(in the rows, 100 means zero)
Each path below is one point turned by a fixed rotation once a step. After each direction that follows a path, write how fast that rotation turns it, in degrees a step (0 if it stays still).
Each turn is a multiple of 5 degrees from 10 to 175, or 0.
Each row of a path follows its step; steps can be skipped.
Rotation 1:
step 0: [110, 115,  98, 103, 105,  95, 125, 106,  98, 133, 101, 116, 116,  59, 123,
 109,  88,  91,  76,  64, 106,  83, 125, 116,  80,  92,  97,  92,  93, 140,
 129, 120, 116,  85, 109,  87, 122,  80,  96]
step 1: [ 91,  75,  80, 109,  81, 112, 101, 112, 110, 118, 114,  76,  57, 121, 104,
 116, 112, 112, 108, 111, 107, 114, 107,  71,  71,  93,  84, 131,  92,  83,
 109, 130, 131,  75,  88,  87, 120, 101,  94]
step 2: [106, 107, 116, 128, 116,  89, 125,  84,  83,  93,  79,  88, 117,  69, 118,
  71,  99,  85, 115,  88, 103,  91, 124,  77,  92, 102,  77,  76,  87,  85,
  75, 108, 129,  85,  98,  73, 100,  90, 139]
step 3: [ 97, 119, 102,  81,  84, 128, 103, 115, 102, 131, 144,  88, 121,  97, 114,
 103,  95, 101, 129, 107,  80, 111,  88,  54, 109,  92,  97, 106,  82,  81,
  92, 100, 121,  96, 101, 141, 125,  90,  88]
step 4: [ 70, 116, 119, 103, 121,  87,  83, 117,  70, 109,  72, 101,  88,  61,  97,
  97, 103,  57,  83,  82, 108,  87, 115, 113,  83,  72, 103, 109,  75,  98,
 124,  88, 125,  94, 100, 114, 126,  92, 105]
step 5: [ 86,  84, 119, 136,  77, 121,  96, 133, 112, 104, 109, 108, 104, 125,  65,
 127,  87,  92, 104, 117,  92, 100, 117,  68, 104,  94, 111, 124,  91,  86,
  91, 129, 135, 114,  92,  82,  93,  90,  86]
step 6: [118, 120, 120,  93, 102,  77, 114,  99,  98,  84, 120, 101, 122,  76, 111,
 118,  67, 105,  76,  71, 110,  71, 134,  99,  60,  81, 104,  77,  90, 100,
  83, 112, 106,  89,  92,  91, 110,  78, 119]
step 7: [114,  93,  88,  90, 100, 135, 120,  94,  82, 128, 144,  70,  59, 116,  82,
 114,  93, 111, 103,  97, 120,  96, 114,  71, 109,  88, 106, 102,  91, 104,
 107, 109, 138,  85, 107, 118, 116, 112,  86]
step 8: [ 85,  95, 118, 132, 122,  95,  87,  84,  66, 100,  93, 100,  99,  89, 125,
  90,  96,  81, 126,  95, 102,  69, 129, 117,  87,  91,  80,  81, 127,  83,
 113,  94, 134,  91,  72,  80, 130,  97, 116]
step 9: [ 76, 108,  82,  95,  78, 108, 107, 118, 100, 105, 131,  84, 111,  82,  93,
 103,  66,  99, 128, 126,  82, 117, 106,  84, 126,  83, 102, 116, 120,  65,
  68, 122, 128,  98, 122, 100, 103,  83,  85]
step 10: [ 80, 122, 117,  67, 101,  89,  93, 108,  91,  91,  86,  94,  88,  93,  97,
  99,  87,  63, 100,  62, 104,  55,  97, 104,  66,  78,  98,  80,  96,  78,
  96,  94, 119, 102, 112, 134,  92,  88, 128]
step 11: [ 88,  93, 119, 117,  93, 150, 125, 125, 111, 122, 107, 104,  83, 113,  84,
 112,  76,  89, 101,  95,  92,  77, 114,  93, 137,  93, 106,  94,  85, 103,
 125, 124, 118, 129, 122,  97, 108, 111,  71]
Speeds:
[114,  97, 102, 104,  98,  95, 101, 105, 101,  96,  96, 107,  99,  99, 100,
 102, 109, 108,  91,  96,  98, 106,  91, 112, 106, 108, 100, 104, 109,  96,
  91,  92, 102, 103, 101, 107, 103, 110, 100] => 0
[ 86, 104,  97,  99,  99, 100, 102, 103, 104,  94,  93, 104,  94,  97,  98,
  86, 100, 100, 103,  97,  86,  97,  89,  94, 106,  99, 102,  97,  92,  92,
  96,  95, 100, 104, 101, 103, 110,  97, 100] => 55
[ 94, 101, 100, 103,  98,  98, 106,  96,  87,  91,  98, 104, 102,  93, 111,
  95, 104,  99,  97,  91, 107,  93, 102, 101, 100,  94, 100, 110, 103, 112,
  97, 101,  97, 109, 100, 101, 102,  98, 112] => 175
[101, 101, 110, 112, 102, 110, 102,  98, 102, 108, 101, 111, 108, 104, 103,
  98, 105,  95, 105,  95,  95,  88,  96,  94, 103, 110, 103,  94, 109, 102,
  97,  99, 101, 101,  96,  90,  95,  97,  96] => 125
[103, 105, 102,  98,  96, 108,  97,  95, 105,  92, 104,  93, 107,  98,  96,
  96, 101, 104,  88,  95, 101,  95,  99,  94, 107, 108,  98,  96, 105,  98,
 111, 102, 101,  92, 105, 114,  98,  92, 109] => 100
[ 97, 105, 105,  99,  90, 103, 103, 100,  96,  99, 103,  97, 103, 112,  94,
  92, 110, 106, 102, 106,  93,  94, 108, 101,  83,  99,  91, 108, 104,  99,
  98,  95,  96, 102, 102, 106, 102, 102,  92] => 175
[ 98,  97, 116,  99, 103, 104,  98, 107, 104,  98, 101,  93, 107,  90,  90,
 107, 104,  96, 110, 101, 107,  96,  92, 104,  99, 103, 102, 106,  93,  97,
 101, 102,  89, 106, 108,  99, 105, 102, 104] => 55
[ 95, 105,  95,  89, 103,  99, 104,  95, 103, 109, 108,  99,  99,  89, 100,
 105, 107, 103,  93,  97, 102,  95,  86, 101,  91,  94, 105, 102, 105, 102,
  92,  97, 100,  95, 100, 102,  97,  92,  89] => 115
